In the data rows, 128 means zero.
Here are some points:
149,149,129,129,107,150,142,146,132,158,182,137
115,114,127,121,113,71,117,119,110,114,117,120
112,120,140,145,170,37,127,114,144,99,105,149
155,152,136,158,145,128,144,142,136,145,152,140
127,146,122,125,106,117,125,130,119,139,149,125
139,139,135,120,123,83,127,138,129,126,130,138
128,117,112,126,96,89,118,120,120,127,118,110
151,151,151,148,148,133,157,140,150,146,152,142
119,117,132,122,130,79,102,125,120,126,115,124
121,116,134,121,126,50,130,114,119,112,100,119
140,131,144,140,153,120,142,143,139,147,126,145
122,117,109,105,97,119,129,123,119,119,141,109
146,132,123,136,157,101,137,128,133,148,139,134
129,112,168,157,195,0,133,128,158,92,67,179
122,126,114,106,108,97,125,115,129,126,130,115
146,128,179,188,235,0,154,143,176,76,77,181
124,122,146,142,156,25,128,133,143,114,105,134
102,116,74,81,53,150,107,107,91,136,139,76
132,128,135,125,114,105,124,128,122,147,138,123
143,134,137,142,139,118,140,145,150,161,168,134
126,105,99,102,93,137,117,120,105,119,121,106
131,128,149,140,137,87,140,136,136,135,121,144
137,137,102,109,112,116,114,121,119,125,140,111
122,132,96,103,82,128,132,118,113,145,147,92
171,167,152,159,140,175,164,170,161,187,191,162
85,104,105,102,100,56,105,103,101,121,97,108
137,109,136,126,141,51,133,128,140,102,109,141
138,142,123,130,127,102,132,147,140,156,153,134
124,121,115,114,92,80,126,131,130,116,116,114
136,130,145,137,133,92,130,144,127,127,130,132
119,116,111,99,84,93,112,116,100,118,127,94
137,118,169,150,193,0,135,124,156,77,67,174
148,153,116,125,82,226,146,150,134,174,189,112
133,141,152,142,160,79,147,133,133,119,122,149
115,119,114,110,116,81,113,110,125,135,124,117
124,133,106,118,112,119,124,127,115,141,155,109
100,132,91,95,70,136,119,117,110,144,153,89
135,137,102,114,82,124,124,131,119,145,159,109
109,126,67,84,50,147,112,98,85,131,151,75
146,126,152,162,166,79,140,138,161,109,99,162
129,113,135,128,127,30,107,130,121,93,77,132
111,77,131,128,164,0,96,113,127,67,53,134
132,146,122,118,105,142,164,127,136,178,173,114
120,116,133,129,158,47,126,123,143,120,113,141
141,166,72,68,5,255,138,128,81,196,243,69
Then 12 other points, each followed by its number:
161,157,155,154,150,141,158,144,144,170,185,139 0
131,101,123,125,129,52,107,102,125,112,109,122 1
123,115,112,127,130,93,117,130,105,119,129,128 2
129,146,84,85,34,206,119,136,97,160,179,91 3
137,148,136,134,142,126,146,136,143,139,145,140 4
133,122,152,145,166,36,136,141,147,115,96,135 5
104,124,75,98,67,106,113,122,95,122,136,85 6
106,116,93,108,87,86,102,102,102,119,105,98 7
109,114,99,102,92,83,109,113,99,106,113,100 8
145,147,179,166,207,45,149,150,167,133,119,180 9
107,103,89,87,74,134,94,105,92,118,127,87 10
140,148,127,130,126,124,128,140,134,168,174,136 11
Which three of these numbered points are nearest to each point below, ignoring the 3 directions in which the first points spread most? Their numbers follow each, nearest first.
127,114,82,95,52,147,108,112,95,131,153,82 > 1 8 0
155,136,183,183,197,63,172,166,175,141,124,171 > 5 8 6
119,124,138,142,158,12,139,143,145,96,102,138 > 6 8 5
150,131,152,139,137,87,141,143,146,120,127,127 > 5 8 0
134,117,139,143,156,70,130,111,129,115,104,133 > 0 7 10
119,114,110,110,104,84,95,109,109,116,122,107 > 11 10 1
118,125,113,126,111,90,114,110,108,136,123,114 > 7 0 8
118,125,111,123,94,114,110,121,117,129,149,121 > 11 10 8
129,154,93,113,72,171,124,129,116,157,155,90 > 7 8 5
136,131,135,134,142,56,144,129,144,117,110,122 > 5 8 6
123,122,133,118,140,70,123,123,114,115,102,133 > 9 8 4
132,117,157,149,166,45,136,142,146,105,84,149 > 5 8 3
129,119,113,132,137,67,131,139,141,114,116,129 > 6 8 5
106,132,65,94,44,156,105,114,73,170,182,75 > 2 11 7
113,100,73,90,59,120,111,102,87,138,144,77 > 1 0 8
146,168,143,147,165,124,145,158,147,160,164,151 > 9 8 4
130,107,116,116,121,61,109,115,118,103,119,114 > 1 0 8
138,158,126,118,113,158,150,136,138,164,182,129 > 4 9 8
125,141,85,106,67,156,123,129,109,135,152,105 > 6 8 3
112,126,113,102,86,89,109,124,116,115,129,119 > 3 8 9
118,127,114,119,103,81,125,119,114,130,137,117 > 8 7 9
124,128,120,115,109,96,125,111,120,131,153,113 > 0 8 10
99,92,118,113,114,8,103,100,111,78,81,117 > 8 3 0
140,144,130,114,109,130,138,153,130,155,152,128 > 3 9 5
125,111,125,129,151,15,125,119,123,98,92,132 > 8 6 5
124,136,107,102,90,136,121,123,115,144,153,109 > 9 4 8
153,185,103,104,43,252,158,147,112,208,238,112 > 3 8 9
100,107,139,112,176,0,121,104,130,84,75,135 > 4 9 10
104,99,118,123,137,54,118,106,103,88,89,108 > 0 8 4
97,99,131,112,144,13,106,105,115,87,76,129 > 9 4 10
114,118,147,132,178,30,138,115,140,100,109,145 > 4 10 0
115,109,128,142,153,51,128,125,124,121,119,139 > 2 10 8
121,81,194,167,255,0,122,120,161,58,26,188 > 10 4 9
121,133,97,113,71,146,117,120,114,143,146,98 > 7 8 9
107,92,95,92,65,76,109,107,91,111,100,84 > 5 8 3
125,128,116,120,112,89,120,116,122,124,108,121 > 7 9 8
126,124,131,129,150,56,114,120,131,127,111,142 > 11 9 10
124,115,158,144,182,0,117,119,143,79,56,156 > 9 4 8
109,129,90,99,67,196,121,124,105,171,177,97 > 10 9 4
117,135,123,127,110,91,122,125,111,121,123,109 > 8 7 9
119,95,168,146,169,0,125,117,136,81,67,148 > 0 8 9
115,97,152,127,177,0,118,117,123,74,54,139 > 9 8 0
106,114,97,110,106,89,103,109,98,111,123,109 > 2 11 8
149,133,133,136,124,112,143,144,133,150,140,131 > 5 8 3
102,106,84,86,68,74,94,98,89,104,123,84 > 8 0 11
127,121,141,140,155,30,134,131,144,115,110,149 > 8 3 6
132,119,131,140,144,51,135,139,132,104,93,139 > 6 8 5
132,109,145,131,156,67,127,127,137,133,128,144 > 10 11 1
136,126,126,115,110,79,113,122,118,126,142,131 > 11 3 8
79,105,85,82,72,111,78,87,79,107,139,75 > 10 0 11
124,153,103,117,85,188,129,144,115,168,176,115 > 9 3 7
130,145,152,146,144,102,147,127,144,138,125,145 > 4 7 9
121,117,143,131,120,52,123,116,120,124,119,122 > 0 8 5
150,136,152,144,150,61,140,144,140,118,109,162 > 3 8 9
104,108,97,124,96,77,102,107,108,101,104,105 > 7 8 6
132,148,134,150,122,203,151,164,140,191,191,134 > 10 9 2
93,89,129,113,129,11,105,99,100,75,70,112 > 0 8 9
